[[123 138 127 128 118 133 124 121 131 126 135 116]
 [120 126 119 123 149 127 127 121 127 142 152 127]
 [124 124 121 123 158 126 128 127 124 146 151 133]
 [135 119 138 137 140 134 135 144 131 127 116 145]
 [141 143 148 140 102 128 125 142 126 116 110 122]]
|
[[141 143 148 140 102 128 125 142 126 116 110 122]
 [135 119 138 137 140 134 135 144 131 127 116 145]
 [124 124 121 123 158 126 128 127 124 146 151 133]
 [123 138 127 128 118 133 124 121 131 126 135 116]
 [120 126 119 123 149 127 127 121 127 142 152 127]]

[[140 136 120 153 132]
 [144 141 149 121 108]]
|
[[144 141 149 121 108]
 [140 136 120 153 132]]

[[141 123 116 123 135 145 124 127 137]
 [115 140 140 131 126 115 132 136 125]
 [128 128 124 136 140 126 135 139 130]
 [120 114 124 125 119 140 120 113 122]
 [124 129 112 132 135 128 130 122 125]
 [112 143 121 138 136 131 135 130 122]
 [152 121 133 118 128 125 125 132 138]
 [136 122 144 119 122 116 123 135 134]
 [129 114 131 119 118 132 128 119 128]]
|
[[152 121 133 118 128 125 125 132 138]
 [141 123 116 123 135 145 124 127 137]
 [136 122 144 119 122 116 123 135 134]
 [129 114 131 119 118 132 128 119 128]
 [128 128 124 136 140 126 135 139 130]
 [124 129 112 132 135 128 130 122 125]
 [120 114 124 125 119 140 120 113 122]
 [115 140 140 131 126 115 132 136 125]
 [112 143 121 138 136 131 135 130 122]]

[[120 132 122 110 135]
 [132 116 147 119 133]
 [128 141 134 127 139]
 [107 119 128 145 123]]
|
[[132 116 147 119 133]
 [128 141 134 127 139]
 [120 132 122 110 135]
 [107 119 128 145 123]]

[[132 128 128 128 125 127 124]
 [148 124 135 144 142 155 115]
 [134 124 135 132 145 151 129]]
|
[[148 124 135 144 142 155 115]
 [134 124 135 132 145 151 129]
 [132 128 128 128 125 127 124]]

[[146 113 140]
 [133 120 126]
 [157 109 127]
 [140 112 141]
 [131 114 131]]
|
[[157 109 127]
 [146 113 140]
 [140 112 141]
 [133 120 126]
 [131 114 131]]

[[126 136 134 127 114 115 127 143 132]
 [131 129 145 126 114 140 124 117 132]
 [133 137 124 133 118 130 105 130 134]
 [143 120 136 124 137 129 144 133 126]]
|
[[143 120 136 124 137 129 144 133 126]
 [133 137 124 133 118 130 105 130 134]
 [131 129 145 126 114 140 124 117 132]
 [126 136 134 127 114 115 127 143 132]]
---
[[144  99 127 123]
 [130 141 134 110]
 [124 133 127 143]
 [136 136 121 133]]
|
[[144  99]
 [130 141]]

[[ 99 141 135 156]
 [128 123 130 130]
 [118 132 130 137]
 [114 136 139 153]]
|
[[ 99 141]
 [128 123]]

[[127 151 139 122]
 [143 135 144 138]]
|
[[127 151]
 [143 135]]

[[124 127 114 118]
 [137 131 123 132]
 [123 129 150 130]]
|
[[124 127]
 [137 131]]

[[101 132 117 133]
 [139 126 125 130]]
|
[[101 132]
 [139 126]]

[[105 105 134 105]
 [121 115 104 126]
 [124 122 127 113]
 [135 135 146 138]
 [132 122 120 124]]
|
[[105 105]
 [121 115]]

[[135 131 123]
 [152 120 130]]
|
[[135 131]
 [152 120]]

[[138 132]
 [134 135]
 [131 135]
 [106 139]]
|
[[138 132]
 [134 135]]

[[119 114 144 144 125]
 [118 108 151 149 123]]
|
[[119 114]
 [118 108]]
